(in the rows, 100 means zero)
The rows of A fall into 4 groups, and each row is roughly a mix of its group's hidden directions.
A (155 x 11):
86 135 128 104 130 126 92 114 110 95 82

125 136 95 79 115 72 79 78 107 106 95

119 83 70 98 56 78 111 83 98 105 96

103 111 103 103 89 100 68 57 83 101 132

58 79 89 98 86 131 99 118 119 87 114

68 87 106 100 110 96 109 111 132 82 60

94 103 113 124 76 95 104 60 122 103 131

103 88 109 86 124 127 80 136 71 113 106

81 124 115 95 117 74 76 82 79 81 123

86 85 127 93 103 120 137 123 92 118 76

107 94 93 104 96 68 95 87 118 79 148

126 108 121 99 115 106 114 112 86 149 109

134 134 97 118 63 91 99 93 104 82 99

107 87 117 140 102 65 115 89 114 106 124

122 88 101 121 90 68 90 97 110 54 100

81 93 85 98 88 67 133 81 93 126 80

92 114 133 103 135 109 93 113 90 91 138

96 101 125 88 71 85 130 62 95 115 95

83 119 105 119 96 150 95 121 91 114 87

66 124 138 109 94 109 73 113 110 93 89

98 121 142 69 122 108 103 84 97 78 100

128 95 89 114 111 71 94 91 113 144 113

107 86 106 107 152 126 102 109 102 123 87

109 64 106 100 117 85 123 106 89 136 75

106 107 89 111 103 109 66 124 102 148 101

99 85 84 93 85 105 94 56 139 92 111

122 87 122 120 98 115 93 79 106 110 54

112 59 74 88 122 87 133 103 100 94 96

77 68 86 112 93 113 128 111 132 103 79

65 69 132 113 108 87 116 112 118 108 94

74 111 109 98 145 107 81 98 110 96 67

83 121 126 74 96 68 89 92 75 79 110

98 105 111 79 75 131 78 94 83 123 68

125 90 143 90 117 100 67 120 97 105 99

100 100 107 126 113 92 77 51 106 100 76

101 59 105 56 98 86 103 100 106 77 106

98 109 105 103 133 119 80 98 108 50 100

115 130 129 134 89 107 98 105 101 82 71

95 109 124 90 109 79 136 94 91 58 98

59 91 92 83 117 103 64 91 113 116 82

132 79 77 87 120 79 132 92 98 119 103

119 79 107 70 108 76 81 114 92 124 130

102 100 88 112 112 65 107 80 63 118 73

73 79 71 125 122 115 89 100 121 106 76

93 101 112 95 90 64 117 68 94 133 79

94 82 70 106 79 104 124 128 105 65 88

86 116 120 104 124 77 109 98 127 129 129

130 104 85 121 79 83 109 61 90 87 116

129 104 94 123 112 91 99 108 80 61 72

64 95 84 125 109 71 98 93 72 83 83

132 112 94 101 86 137 114 95 89 84 66

113 77 100 122 85 75 144 97 116 84 95

82 78 86 101 118 86 95 83 58 77 83

130 101 77 101 116 108 125 117 83 61 96

115 114 71 90 86 96 62 75 100 123 118

72 110 106 107 102 121 97 131 123 75 132

113 88 98 117 87 120 126 116 58 124 93

88 141 112 128 117 121 92 104 77 110 84

81 130 131 69 102 76 91 96 108 108 122

87 94 80 135 85 72 121 105 107 67 93

93 124 112 139 116 96 115 115 68 122 97

75 79 78 109 111 122 73 90 72 123 108

97 140 129 79 118 92 101 106 105 80 73

117 82 85 120 100 117 107 72 76 138 91

123 101 112 107 142 117 101 98 71 126 113

113 103 146 122 101 87 126 100 81 121 93

101 85 93 124 89 58 131 76 110 90 101

102 121 73 119 95 93 71 92 131 73 83

89 106 85 83 109 73 114 116 95 61 131

106 110 103 90 122 114 64 79 78 64 94

72 93 99 65 104 86 112 82 121 87 133

77 78 129 92 140 109 93 120 89 116 93

117 100 107 112 89 105 89 84 92 147 135

89 103 82 74 81 88 109 54 125 96 104

132 79 105 101 97 82 120 79 71 83 72

101 123 80 87 99 80 115 104 96 125 146

93 115 95 118 92 114 126 124 56 88 85

125 131 96 118 116 91 95 110 104 60 79

85 113 106 82 136 88 108 133 116 70 104

114 98 93 126 72 105 53 84 102 95 116

78 117 110 67 116 108 124 134 105 113 118

83 116 126 81 131 100 118 72 103 73 90

95 100 128 87 123 87 124 115 79 63 86

101 108 65 72 107 118 113 118 76 74 117

82 103 100 84 120 95 149 127 110 110 111

109 106 110 91 94 86 132 110 66 60 98

84 86 84 77 125 124 107 127 66 98 110

61 70 79 88 113 117 117 78 104 108 111

112 105 122 100 112 118 98 131 67 71 77

103 123 82 116 97 94 101 135 84 91 58

95 138 124 83 117 124 80 94 103 76 85

83 106 80 127 64 121 73 90 118 90 109

84 120 78 90 79 109 68 82 117 85 128

120 113 59 94 68 100 101 101 86 110 130

105 110 95 143 60 114 105 93 86 114 85

146 102 93 108 121 137 100 87 106 103 115

102 144 136 87 111 124 89 106 87 102 101

86 113 142 88 93 111 100 80 122 106 67

83 121 130 64 120 119 113 118 107 116 101

81 119 134 65 112 109 124 111 103 100 79

99 129 78 126 59 86 97 85 96 118 94

134 75 107 93 145 92 118 96 91 108 99

93 107 92 86 93 92 132 68 109 86 141

93 111 123 125 97 97 72 81 141 86 110

59 102 114 108 123 106 95 115 61 92 87

99 111 56 86 101 114 84 101 116 124 130

137 111 108 101 106 68 92 74 73 115 113

114 95 89 65 93 124 86 81 122 86 67

111 94 135 83 126 107 89 110 102 61 84

109 61 101 65 103 109 95 101 76 95 129

102 108 101 87 102 104 103 105 118 155 129

121 87 65 84 107 88 132 80 104 73 92

84 72 94 67 136 115 93 123 85 99 102

94 94 108 118 114 118 75 128 95 111 56

94 108 93 67 62 104 85 88 119 90 69

90 85 75 111 99 104 112 103 119 52 77

97 86 60 135 90 117 95 110 108 119 123

77 122 94 111 66 83 86 88 64 92 115

97 88 109 94 117 75 73 91 142 126 96

88 100 86 120 95 126 112 92 111 122 147

126 127 116 109 92 97 71 90 133 116 119

73 100 104 92 106 125 86 131 117 109 62

92 110 69 125 73 90 92 88 140 89 100

138 105 78 84 105 115 119 105 83 130 80

98 92 86 100 93 122 134 65 77 80 119

76 101 116 100 134 70 92 95 65 87 112

120 102 105 90 142 77 110 124 88 118 123

83 83 126 115 111 106 112 112 78 84 58

109 92 83 73 105 75 121 99 55 102 88

108 108 98 122 120 142 98 110 132 77 107

73 108 141 79 110 117 106 127 92 117 99

68 92 68 94 123 90 113 119 96 99 66

92 113 105 116 84 132 121 81 84 112 139

110 108 90 80 82 137 119 103 73 102 131

82 88 57 101 94 80 96 99 113 139 95

74 96 114 120 87 90 78 89 123 110 59

67 115 86 85 117 105 99 122 115 59 106

107 100 117 108 87 87 65 94 113 98 52

141 101 95 96 116 66 116 79 83 109 117

85 99 126 75 127 105 77 132 78 111 94

94 84 76 86 60 122 98 95 91 93 66

84 77 92 95 95 99 60 99 90 127 134

123 87 91 124 95 56 76 88 97 88 83

115 112 138 94 125 78 74 112 124 107 97

95 97 74 125 91 103 92 84 96 141 132

84 117 122 104 82 128 99 111 111 141 80

89 74 74 146 104 109 117 118 104 110 101

116 92 111 101 101 107 98 64 77 125 61

86 74 94 108 108 90 92 99 70 116 146

89 109 101 91 97 91 124 86 119 61 138

103 74 96 113 121 65 109 104 107 126 134

88 96 95 94 68 103 128 101 98 149 106

118 105 140 92 107 87 86 78 134 84 112

66 85 97 109 119 59 107 104 90 107 73

126 69 102 81 82 92 75 73 122 90 110

One row of each group comes first, with its name. Which group is each row after those in?
78 84 81 70 106 82 93 83 131 118 122 : (129)
128 78 75 82 75 108 107 89 123 118 76 : (18)
83 115 107 62 106 88 111 95 85 56 97 : (104)
69 84 87 102 102 109 130 74 107 69 79 : (43)

118 82 139 102 88 124 84 78 97 105 127 : (43)
94 77 103 64 110 66 111 66 95 110 104 : (129)
82 65 137 127 94 94 117 106 85 115 104 : (129)
114 97 130 107 133 94 135 117 126 100 106 : (104)
103 73 88 94 112 120 86 131 65 105 124 : (129)
114 90 109 58 110 75 87 82 130 92 115 : (18)
101 118 124 97 120 79 116 118 96 63 73 : (43)
56 95 105 82 85 98 71 82 116 92 123 : (129)
109 95 104 95 54 117 87 105 91 138 86 : (104)
104 78 100 123 82 94 86 87 87 133 139 : (129)
109 60 75 116 103 100 130 108 98 83 125 : (129)
129 116 139 119 95 97 81 118 94 89 76 : (43)
111 95 96 102 78 106 69 66 76 76 78 : (104)
110 94 100 66 112 99 111 102 93 47 102 : (43)
